In the rows, zero is written as 128.
One turn sends every row of this set to another row. A few are shown first. Where does it send the rows asked after them?
terif: [133 126 141 150 125 141 139 127 123 112 140 134 163 184 168 111 142 168
 126 130 148 155 105]
gorug: [125 109 150 145 110 160 126 129 125 122 150 121 148 175 165  96 134 181
 119 142 192 130 117]
domu: [119  94 115 131 143 118 140 124  95 140 153 125 165 164 165 127 150 144
 163 151 200 125 153]
fula: [114 131 112 118 114 131 156 145 136  97  96 111  85 156 145 128 152 133
 142 114 168 114 121]
fenok: [ 86  82 162 108 122 139 128 109 111 137 138 141 152 149 148 140 148 126
 124 132 152 148 127]
sut: [ 85 109 156 121  98 140 147 131 121 141 156 133 134 158 141 140 135 141
 106 111 150 136 158]
vara: [119 114 154 134 119 108 141 128 123 137 134 154 117 157 144 144 151 152
 111 114 135 112 146]
palem: [124 153 116 130  80 157 174 137 107 110 116 117 135 151 138 142 129 116
 129 137 183 140 118]
zeni: [123 149 117 143  84 144 173 142 111 123 119 113 125 140 133 144 128 112
 147 134 186 142 111]
Til: [102  82 150 155 115 135 143 127 138 136 164 102 138 174 142 110 117 152
 152 125 188 153 118]
vovun: [106 100 121 138 119 133 142 132 124 114  94 130 131 156 136 156 157 125
 163 134 192 149  84]
Ranad: [130 114 124 124 108 139 152 117 105 103 101 127 119 151 122 160 156 119
 158 145 195 134  92]
Mefe: [121  93 163 133 118 128 119 126 113 148 141 164 142 133 148 144 161 147
 127 132 158 126 112]
Tokas: [126  90 109 104 144 126 137 130  99 127 176 122 145 162 155 131 160 144
 178 131 177 126 143]
Geki: [127  91 129 126 128 128 148 131 147 130 172 103 121 186 149 105 108 149
 140 110 152 130 114]
Larar: [ 85 119 155 113 125 115 130 111 112 144 127 124 113 151 155 125 139 135
 123 130 127 131 145]
zaz: [126 111 120 128 125 113 152 134 106 127 168 112 137 155 160 109 144 144
 168 137 176 122 179]
sifo: [108 131 124 159  75 131 162 147 135 133 120 111 126 154 136 133 112 125
 152 135 184 152 121]
turo: [110 135 106 130 141 119 146 136  92 129 154 119 144 171 167 129 164 160
 160 131 174 129 164]
dufus: [ 95  93 147 104 128 132 110 118 110 169 144 131 119 142 155 131 135 140
 124 138 160 110 111]
vam: [127  89 118 103  97 163 137 135 134 113 114 119 117 156 146 122 129 134
 127 145 213  99 107]
nimur: [132 119 121 109 102 147 149 107 101  99 105 126 128 163 124 157 147 119
 152 153 182 142  92]
mabot: [102  96 143 134 160 128 130 122 130 110 120 106 110 172 161 107 164 164
 146 118 174 127 110]
Pefal: [137 120 118 121 120 122 147 131 101 122 169 120 143 162 165 108 144 153
 157 144 170 119 178]
lil: [137 144 105 108 102 131 169 125 114 111 113 107 101 158 135 138 121 109
 141 134 158 119 111]
reniv: [133 138 105 103  99 130 150 131 133 102 119 116  96 177 138 133 127 133
 146 126 133 131 109]
sif: [119 108 135 127 139 148 136 140 135 121 141 104 116 165 175  84 138 165
 119 119 180 103 119]
kefot: [117 147 123 141  71 158 155 142 125 113 109 123 141 164 152 123 122 142
 118 146 185 139 129]
Digiz: [130 109 115 108  92 159 153 123 110 117 120 115 117 161 125 149 127 125
 131 149 217 109 105]
gizin: [101 130 158 137  99 133 123 138 113 162 154 136 116 131 153 128 141 155
 122 127 152 124 135]
das: [130 109 114 111  90 148 149 119 110 130 129 109 111 157 120 150 117 119
 149 152 208 118  96]
nibib: [133  83 113 105  88 143 138 129 139 130 139 114 114 163 129 132 104 121
 153 145 188 121  93]
parul: [126 117 115 115 104 151 133 118 115 104 101 141 150 178 143 152 147 138
 142 151 169 153  81]
kuv: [117 132 104 130 136 113 148 133  94 133 165 120 146 178 159 135 153 156
 166 130 161 136 160]
fiz: [ 93 104 148 165 144 125 149 133 132 123 128 108 144 162 162 110 148 145
 152 114 170 162 113]
Kapen: [135 140 108 116 108 132 174 135 117 105 103 112  99 152 137 140 136 113
 134 126 175 107 118]
vuf: [132  98 112 125 135 120 137 121  93 139 162 132 172 174 163 129 142 148
 160 155 186 128 148]
miki: [130  99 109 100 144 136 132 130  95 121 169 126 148 161 164 124 168 153
 165 137 181 118 144]
Dezer: [136  99 134 124 139 124 131 112 132 108 150 124 127 203 146 122 139 169
 142 123 139 141 100]
lota: [108  75 145 107 123 133 134 125 123 148 152 150 134 166 139 153 138 143
 104 116 165 106 128]

zaz goes to vuf
vam goes to sifo
nimur goes to Kapen
Now these:
terif goes to mabot
vara goes to dufus

One turn sends every row of this set to another row. A few are shown first. Where does it send the rows asked after them?
ros: [165 142 129 127 107 162 120 140  93 111 144 123 108 168 115 155 125]
fen: [107 125 152 120 109 162 166 146 121 114 114 149 122 160 135 127 125]
nosi: [114 135 114 120 104 147 152 111  75 101 123 161 103 126 150 160 139]
deba: [ 98 137 147 116 116 154 164 142 105 110 118 151 118 160 129 120 120]
tup: [148 140 142 128 147 148 119 136  86  95 142 115 129 144 114 153 138]
Vez: [124 104 139 138 105 153 159 118 101 100 122 158 117 127 160 150 129]
gorar: [116 123  71 122  79 124 158 152 110 120 142 106 106 140 121 130 151]
diler: [115 128 130 128 144 148 146 123 148 114 149 140 139 105 120 150 122]
dif: [ 98 109 123 113 121 114 163 150 135 122 129  93 102 123 110 136 138]
lalu: [166 101 116 118 100 136 153 131  87 106 112 125 104 163 104 134 153]
mas: [116 116  68 126  86 137 164 149 100 127 124 115  90 145 124 134 143]
Nel: [141 108 140 113 148 135 143 134  89  86 124 109 124 141 107 137 159]
Pavok: [114 130 106 101 115 140 159 122  77 108 124 154  85 125 148 160 135]
leter: [145  81 127 140 124 126 159 119 135 116 134 125 116 114 113 133 119]
vil: [133 130  93 111 127 128 140 112 124 111 172 129 122  95 120 149 143]
dok: [131  91 114 131 122 116 183 114 129 120 140 116 119 117 106 131 117]
Bofu: [142 142  79 142  91 135 139 133 125 128 160 143 136 118 130 149 132]
lut: [119 157  74 119 111 157 134 156 112 123 146 105 116 145 111 156 154]
lek: [102 157 112  95 123 151 157 154  94 110 117 152 104 156 123 133 141]
rol: [177 129 125 124 106 148 130 145 105 118 137 134 104 166 110 153 113]
nad: [174 134 120 128  98 164 128 140 101 121 135 134 105 167 120 159 130]
Kani: [112 116 150 131 101 158 158 115 103  99 129 157 119 137 153 142 120]
rulo: [169 101 119 113  95 135 150 124  98  92 125 127 118 159  98 138 148]
Tad: [148 142 137 128 144 149 119 154  95 109 137 107 120 149 121 170 130]
mezik: [121 121 128 138 126 133 162 123 152 112 153 124 144 113 111 154 113]
pugaf: [115 108 130 135  99 159 162 123  93 104 133 146 115 134 170 149 124]
mamu: [149 141 143 124 146 162 118 144 103 101 146 119 125 144 123 162 136]
fon: [124 120  99 131  96 137 178 146 127 150 133 101 100 154 108 142 114]
tegi: [104 154 118  89 129 145 167 139  98 118 115 160 113 147 117 135 137]
gat: [122 130  92 126 136 134 156 112 118 101 170 117 140 101 118 154 136]
nulub: [166 111 128 120  91 143 143 125  90 107 119 120 101 169 100 143 141]
zipez: [119 116 109 138  97 134 165 156 128 156 129  95 114 149 119 128 132]
peg: [104 118 113 113 125 115 177 148 136 118 132 102 106 136  92 134 119]
disag: [120 136 101 112 119 142 149 125  74  97 125 161  98 122 149 156 146]
Berel: [116 160  78 126 109 155 151 144 116 132 162 102 120 138 120 165 133]
runit: [133 142  79 147  93 163 139 131 120 127 154 144 132 125 140 159 133]
mavo: [117 133  64 126  94 122 165 150 101 121 139 104  97 140 112 151 133]
vapuz: [100 155 111 104 119 143 158 139  77 112 112 154 102 149 126 137 139]
nesed: [149 109 141 120 132 130 144 121  83  92 117 112 122 146  99 141 155]
gifek: [123 128 131 132 133 124 143 130 150 130 148 131 131 101 120 155 119]
zemik: [134  87 122 134 121 114 162 125 129 127 147 113 108 107 126 127 119]
vuz: [105 132 141 123 113 164 170 141 113 115 124 151 143 156 140 125 125]
kam: [134 136  78 152  95 140 151 125 118 115 161 127 135 117 132 171 127]
zesi: [140 124  85 126 130 138 134 113 112  94 161 131 131 100 119 155 149]
buf: [140 113 132 118 134 135 140 133  88  83 125 101 134 142 108 154 165]
fasat: [ 98 102 119 108 136 123 171 142 128 115 120 111  97 124 105 124 132]
petof: [124 113 116 133 105 145 159 161 135 145 119  99 100 159 105 135 123]
lanof: [119 160  81 115 101 148 144 144 123 139 153 111 128 136 113 151 156]

fon goes to mavo
Vez goes to Nel
lanof goes to Bofu
Now these:
fasat goes to petof
vapuz goes to ros
tegi goes to rol

